Look-ups in named tables: a row name and a column name give one cell, copied from the table.

gepu
cols = das, nezoz, rep, tubi
lol: [0.6, 0.4, 0.2, 0.6]
sunese: [0.1, 0.1, 0.4, 0.7]
zif: [0.5, 0.6, 0.2, 0.3]
nodanen: [0.3, 0.2, 0.4, 0.5]
vavit: [0.4, 0.0, 0.2, 0.4]
dez: [0.6, 0.2, 0.7, 0.8]
bol: [0.7, 0.8, 0.2, 0.0]
taf: [0.5, 0.3, 0.4, 0.4]
san: [0.6, 0.1, 0.4, 0.3]
nud: [0.3, 0.7, 0.2, 0.5]
katap: [0.7, 0.4, 0.5, 0.6]
biv: [0.3, 0.5, 0.4, 0.4]

katap, nezoz -> 0.4
katap, tubi -> 0.6
nud, tubi -> 0.5
nodanen, rep -> 0.4
zif, rep -> 0.2
zif, nezoz -> 0.6
san, tubi -> 0.3
bol, rep -> 0.2
lol, rep -> 0.2
nodanen, tubi -> 0.5
vavit, rep -> 0.2
taf, nezoz -> 0.3
san, das -> 0.6
vavit, das -> 0.4
vavit, tubi -> 0.4
san, rep -> 0.4
nodanen, das -> 0.3

gerig =
,pifos,lunif,lekep,somedi,per,moz,kav,mib,kizezut
vuf,0.4,0.5,0.3,0.5,0.7,0.5,0.2,0.5,0.5
mez,0.5,0.6,0.2,0.2,0.7,0.7,0.3,0.4,0.8
rel,0.5,0.7,0.5,0.2,0.3,0.2,0.7,1.0,0.6
reruf,0.2,0.5,0.5,0.7,0.8,0.7,0.5,0.5,0.4
sadovon,0.6,0.7,0.6,0.3,0.6,0.9,0.5,0.4,0.4
tutided,0.3,0.3,0.3,0.5,0.5,0.6,0.6,0.7,0.7
nak,0.0,0.3,0.4,0.6,0.5,0.6,0.4,0.7,0.6
roli,0.4,0.7,0.7,0.6,0.4,0.7,0.4,0.2,0.4
vedefa,0.5,0.6,0.4,0.4,0.6,0.8,0.4,0.4,0.4
gub,0.8,0.7,0.4,0.4,0.3,0.2,0.5,0.7,0.6
bil,0.5,0.5,0.3,0.5,0.5,0.6,0.4,0.3,0.8
sovap,0.1,0.6,0.6,0.7,0.6,0.3,0.4,0.5,0.6

What is the somedi of bil in gerig? 0.5
What is the kizezut of vuf in gerig? 0.5
What is the lekep of bil in gerig? 0.3
What is the somedi of sadovon in gerig? 0.3
What is the lunif of gub in gerig? 0.7
What is the kizezut of bil in gerig? 0.8
What is the somedi of vedefa in gerig? 0.4
Which row has the largest moz? sadovon

resesi
|  | dotuk | lamiv | lorap | basarun | met | kevimuz |
|---|---|---|---|---|---|---|
| gepe | 390 | 232 | 783 | 671 | 325 | 539 |
| suvun | 318 | 395 | 853 | 759 | 182 | 725 |
| bok | 544 | 495 | 741 | 704 | 255 | 751 |
| vezavug | 601 | 473 | 712 | 678 | 310 | 710 |
| res | 456 | 286 | 755 | 661 | 333 | 586 |
| bir | 277 | 343 | 865 | 758 | 172 | 718 |
| mot | 276 | 340 | 860 | 756 | 172 | 719 |
| gif | 407 | 243 | 773 | 669 | 331 | 547 |
| diboki | 596 | 492 | 714 | 671 | 296 | 737 |

What is the kevimuz of diboki in resesi? 737
What is the kevimuz of suvun in resesi? 725
What is the met of bir in resesi? 172
What is the met of vezavug in resesi? 310
What is the lamiv of res in resesi? 286
What is the basarun of bir in resesi? 758
What is the met of gif in resesi? 331
What is the met of mot in resesi? 172
What is the lorap of suvun in resesi? 853
What is the lamiv of mot in resesi? 340
What is the lorap of mot in resesi? 860
What is the kevimuz of res in resesi? 586
What is the basarun of mot in resesi? 756
What is the lamiv of bir in resesi? 343

Table luses
           moz   pazu  nevare  mefuvi  rodav  likenem  sopepa
gemepup  -6524   2748    5347    5303   1969     1532     149
mok       -580   4612    6520    3179   3644     -973     234
sele       422  -1196    5248    5019  -1039     7710    4011
zufovag    812   -109    4195    1580   4429    -1345    3899
kud      -2584  -6918   -2609   -1015  -5087     6105   -1206
gebev     5980    124    -199    5413   4192      214    5420
kuv      -7594     79    7818   -4920   2816     8460    8797
dovaf     2390    890    5088     -46   5326     2224    4346
gebib    -1659  -5195    3312    2240  -1678     6233     158
val       2287   1924   -2285   -2641  -1474     3753    4428
zam      -2698  -2971    5473    -695   1788     5303    -391
vigi      2730    -64    6449    4230   7897    -4019    4235
tibufan  -1943   -926    5198   -5312   5212     5698    6949
bomodo   -4791  -8277    3809    2355   -687     8059     522

moz of val is 2287
pazu of gebev is 124
moz of kud is -2584
nevare of val is -2285
pazu of gemepup is 2748
likenem of kuv is 8460
mefuvi of mok is 3179
sopepa of kuv is 8797
pazu of val is 1924
pazu of zufovag is -109
rodav of zufovag is 4429
likenem of bomodo is 8059
rodav of sele is -1039
rodav of tibufan is 5212
nevare of dovaf is 5088
pazu of sele is -1196
sopepa of zam is -391

